Turns in one plane each, and the order they were made in; the first pair answered:
turn memeb:
22,-4,9,1,4,-8,-11,-5,4,4,-8,1,-21,4,-16,-1,1,9,9 => 20,7,12,9,3,-7,10,0,8,0,-1,-11,-24,5,-1,1,0,7,6
8,27,-6,9,-14,19,8,1,32,-4,-5,6,-14,5,6,-8,13,3,18 => -3,27,-11,9,-22,9,25,-2,29,-10,8,-12,10,0,5,3,0,1,7
-2,-4,-10,8,6,-24,-16,-2,7,1,-7,-1,8,-3,-21,10,-16,-6,-6 => 7,-1,-3,13,11,-16,-25,2,10,5,-15,8,-12,1,-17,3,-7,-4,4
turn gep:
15,3,4,5,3,1,5,3,-3,1,1,4,-24,4,14,-4,5,2,-4 => 10,-7,2,-1,2,-1,2,2,-12,-3,2,2,-20,3,13,-5,8,5,-8
5,6,0,5,-19,9,-11,13,-3,4,-4,8,2,-4,-4,-7,21,12,12 => -1,-18,-5,-9,-10,-4,-18,-2,-19,-2,-4,4,15,-3,-7,-1,11,12,-1
-5,11,-1,-6,3,4,-21,-11,8,3,-1,-1,1,8,-11,-1,12,-3,1 => -5,10,-2,-9,0,7,-22,-10,4,2,0,1,2,7,-9,-2,15,-4,3
-4,6,-11,-4,-21,-3,-3,5,9,-1,3,8,23,-8,-19,8,-4,0,6 => -4,8,-10,-5,-20,-4,-4,5,5,-1,2,5,24,-9,-19,6,-3,0,5
turn Vido:
-7,17,4,7,-17,3,26,17,-5,-7,15,-16,-2,-5,19,5,14,2,1 => -4,23,5,7,-20,10,21,20,1,-4,12,-9,-6,-5,14,3,19,3,6
-14,18,1,15,19,-11,7,-6,24,17,-1,-4,6,-9,-16,11,-31,-11,-8 => -7,23,6,19,26,-4,4,-3,26,20,-10,4,-11,-4,-8,4,-25,-11,-2
8,-7,5,7,5,19,-8,3,-8,0,-18,2,-9,-9,4,1,8,4,19 => -3,-14,-4,0,-5,8,-2,-1,-12,-5,-9,-8,23,-16,-7,11,-1,4,11
turn zis:
-4,8,-2,2,-1,-11,-3,8,17,2,3,-10,17,3,-11,-2,-8,-7,-11 => -1,2,-2,-1,7,-9,-12,6,14,4,-3,-3,13,5,-14,-3,-11,-5,-10
-10,9,-2,-12,-33,13,-5,16,-14,-13,-7,-1,9,-5,1,5,25,9,16 => -18,14,-4,-5,-35,5,15,15,-7,-15,3,-17,22,-5,4,12,14,5,10
6,7,-10,8,6,-5,10,5,12,3,7,1,7,14,13,11,-8,-6,5 => 8,1,-11,5,13,-5,3,1,11,6,1,7,5,16,10,11,-10,-9,3

(2 to 3 turns a pair)
3,9,3,0,2,5,9,19,-10,-11,-2,-5,-10,-6,8,7,13,18,0 => 0,24,-1,5,2,0,16,17,6,-6,2,-9,1,-3,2,13,0,10,-1 => zis then Vido then zis
-1,34,7,0,-38,24,16,6,1,-8,-10,-10,20,-8,-3,0,26,5,7 => 0,20,1,-12,-35,22,-6,-2,-5,-6,-18,5,29,-11,-19,1,25,6,8 => memeb then memeb
3,-13,-3,1,14,0,-1,-13,0,2,-6,3,-7,4,-4,-1,-7,-1,-12 => 2,6,-1,9,8,1,16,-6,14,6,-1,-4,-5,3,3,-1,-8,-5,-12 => gep then memeb
-4,10,-3,12,4,-4,3,9,10,-5,2,-8,-3,-3,6,0,-8,10,1 => -5,-4,-5,5,8,-8,-1,3,-1,-7,3,-12,3,-3,4,1,-13,12,-3 => gep then gep then gep
3,-3,3,-11,2,3,-23,-3,-9,2,-12,14,-2,-3,-15,2,2,5,4 => 8,16,10,6,11,7,-7,1,7,7,-10,9,-22,4,3,-2,2,1,6 => gep then memeb
0,2,-1,-7,-31,13,-8,9,-6,-3,2,8,8,-9,-16,3,16,9,12 => -6,-21,-5,-18,-14,3,-14,-4,-21,-8,1,4,11,-7,-13,3,8,11,-1 => memeb then gep
-9,-20,1,0,27,3,-22,-17,-9,5,-11,7,5,-1,-9,-2,-14,0,-10 => -3,-2,12,13,18,19,-6,2,-6,3,-8,7,-27,1,18,-12,10,7,2 => zis then memeb
7,-16,3,-8,19,1,-20,-9,-3,2,-7,10,-12,5,-3,-4,-3,0,2 => -5,-23,-2,-15,10,-6,-6,-8,-18,-8,5,-4,2,0,0,3,-3,3,-7 => Vido then zis then Vido
-17,-7,2,-10,-32,6,27,18,-31,-20,16,-18,-2,-7,29,4,34,16,2 => -10,-31,-1,-28,-28,9,-16,9,-41,-14,-1,9,4,-8,3,0,35,21,7 => memeb then memeb
3,35,20,24,-16,7,14,14,13,16,2,1,-12,-22,17,-8,-12,7,9 => -2,32,12,21,-17,-3,17,6,19,15,5,-3,10,-25,5,3,-28,0,-1 => zis then Vido
-9,9,8,11,-17,6,21,12,-5,-12,10,-21,-9,-4,14,-5,10,6,4 => -13,-11,2,5,9,-13,17,-11,-4,-8,9,-27,6,-2,5,1,-20,-1,-11 => gep then gep
17,0,14,2,13,12,-18,-4,8,11,-18,29,-25,11,6,-20,12,2,6 => 8,-12,7,-13,-6,13,-30,1,-7,5,-18,30,-7,2,-10,-15,21,5,8 => gep then Vido then memeb
2,7,6,0,2,-23,20,-17,12,-10,12,-24,29,14,-9,19,-33,-14,-8 => 21,-15,8,-24,-1,-3,-36,-17,-1,-5,-12,19,11,11,-31,6,-9,-3,9 => memeb then zis
4,-23,-2,-17,8,-7,-17,-20,-25,2,-10,14,3,-3,-18,8,-18,13,-3 => 3,-23,6,-7,23,-9,3,-22,-26,0,-5,0,-16,4,9,5,-18,12,-8 => memeb then Vido then Vido
-2,1,2,14,24,-11,27,-12,3,1,8,-15,-14,7,22,-5,-20,3,-12 => 9,-14,2,5,34,-3,0,-16,-4,9,-8,4,-32,11,15,-11,-13,7,-5 => zis then zis
2,5,8,3,-15,9,-11,6,-2,-5,5,-3,3,-8,-6,3,17,27,7 => 7,-11,7,0,14,-1,-22,-12,-1,0,-1,3,-1,-1,-8,5,-3,23,-1 => gep then memeb then gep
